Questions about the table below.
1) Give the bottom-left entry.
2) Give the bottom-right entry.
3) Give the entry directly above 38.
4) Give the entry just left of the largest entry.
5) Give the top-right entry.
6) Give the minimum.
7) Give the entry in the top-left corner.
8) Give the entry just right of the smallest entry.
8, -15, 27, 13, -25, -5
1, -4, 4, -6, 7, -6
4, -8, 25, 17, -12, 0
-2, 6, -2, 0, 8, -1
-4, -3, 1, -3, 9, -7
-2, -19, 15, 1, -29, 0
1, 8, -2, -3, 6, 4
4, -1, -2, -6, 3, 8
-5, 9, -4, -6, 7, 4
-9, 1, 0, -8, 10, -5
-2, -15, 16, 14, -20, 7
1, 6, -3, -3, 5, 6
5, -19, 24, 8, -30, -5
-2, -17, 38, 4, -6, -14
1) -2
2) -14
3) 24
4) -17
5) -5
6) -30
7) 8
8) -5

0,0,0,0,0
-1,-1,1,0,0
-4,-34,-9,4,-13
-3,-24,-1,1,-8
4,6,-8,-4,2
-2,-10,3,0,-3
-2,-8,3,0,-2
-3,-27,-4,1,-10
Indices start at 1.
Find the entry at row 3, column 1.
Answer: -4
The entry just left of the largest entry: 4
The entry directly below -9: -1
Find the entry at row 1, column 3.
Answer: 0
Find the entry in row 2 and column 1.
Answer: -1
The top-right entry -> 0
Find the smallest entry.
Answer: -34
Find the entry in the bottom-left corner.
Answer: -3
Find the top-left entry.
Answer: 0
Find the bottom-right entry.
Answer: -10
Find the entry directly below the smallest entry.
Answer: -24
Find the entry in row 3 and column 3.
Answer: -9
Find the top entry of the column that holds the largest entry.
Answer: 0
The largest entry -> 6

Questions about the array below. Counting starts at 1.
1) Find the entry in row 1 and column 1.
2) Find the top-right entry.
3) Find the entry at row 1, column 2.
4) Find the entry in row 3 and column 1.
5) Find the entry in row 2 and column 1.
6) Find the entry in row 1 and column 3.
7) Find the entry in the bottom-left corner.
8) Find the bottom-right entry.
-17, -1, 30, -25
-18, -1, 30, -24
-17, -3, 30, -27
-17, -3, 31, -29
-18, -2, 31, -26
-18, -1, 30, -24
-18, -2, 31, -26
-17, -3, 30, -28
-17, -3, 29, -27
1) -17
2) -25
3) -1
4) -17
5) -18
6) 30
7) -17
8) -27

data =
-15, 16, 26, 14, 16, -7, -12
-3, 0, 14, 5, 6, 15, -7
-2, 18, 2, -6, 12, 10, -1
0, -4, 19, 7, 8, 20, -11
12, 26, 10, -10, 32, 15, -10
Give the smallest entry in the last column.
-12
The largest entry in the first row -> 26
The largest entry in the last column: -1
The first entry in reading order: -15
Give the bottom-right entry.
-10
The entry directly above 32: 8
Give the top entry of the column that holds the largest entry.
16
The entry in the bottom-left corner: 12
The entry just left of the largest entry -> -10
Give the entry just left of 6.
5
The second-last entry, reading row by row is 15
Give the entry directly above 18.
0
The largest entry: 32

A =
[[ -1.275  16.771 -16.340   4.950]
 [ -1.264  15.765 -15.492   4.580]
 [ -1.716  15.133 -14.995   4.589]
 [ -1.275  16.771 -16.340   4.950]
 [ -0.337  10.232  -8.994   1.864]
 [ -1.433  15.431 -15.231   4.540]
 [  0.156  16.999 -14.870   5.232]
 [ -0.312  10.464  -9.169   1.972]
 [ -1.092  17.026 -15.759   5.500]
 [ -0.167  11.890 -10.421   2.550]
 [  0.251  16.712 -14.467   5.115]
 [ -0.860  17.650 -16.751   5.338]
 [ -1.099  17.005 -15.707   5.504]
 [ -2.465  15.700 -16.300   4.714]
 [  0.266  15.474 -13.220   4.235]
 [ -0.506  17.763 -16.416   5.449]]
The bottom entry of the column that holds the smallest entry -> -16.416
Report the entry in the bottom-left corner.
A: -0.506
Report the top entry of the column that holds the smallest entry.
A: -16.340
Report the first entry in reading order.
A: -1.275
Report the last entry in the row that holds the largest entry.
A: 5.449
The largest entry in the first column: 0.266
Report the entry directly above 10.464.
A: 16.999
The entry just left of 15.431 is -1.433
The smallest entry -> -16.751
Report the entry just right of 15.700.
A: -16.300
Report the top-right entry.
A: 4.950
Report the third entry from the end, reading row by row.
A: 17.763
Report the entry directly above 4.589.
A: 4.580
Report the entry just right of -10.421.
A: 2.550
Report the last entry of the smallest entry's row.
A: 5.338
The entry just left of 5.232: -14.870
The second largest entry is 17.650
The entry directly above -2.465 -> -1.099
Report the entry directly above -1.099.
A: -0.860
Report the entry directly above the largest entry.
A: 15.474
Report the fifth entry in reading order.
A: -1.264
Report the entry just right of 10.232.
A: -8.994
Report the smallest entry in the last column.
A: 1.864
Report the top entry of the column that holds the largest entry.
A: 16.771
Report the 5th-last entry, reading row by row.
A: 4.235
The entry directly below 16.999: 10.464
Report the smallest entry in the first column.
A: -2.465
Report the entry directly above 16.712.
A: 11.890
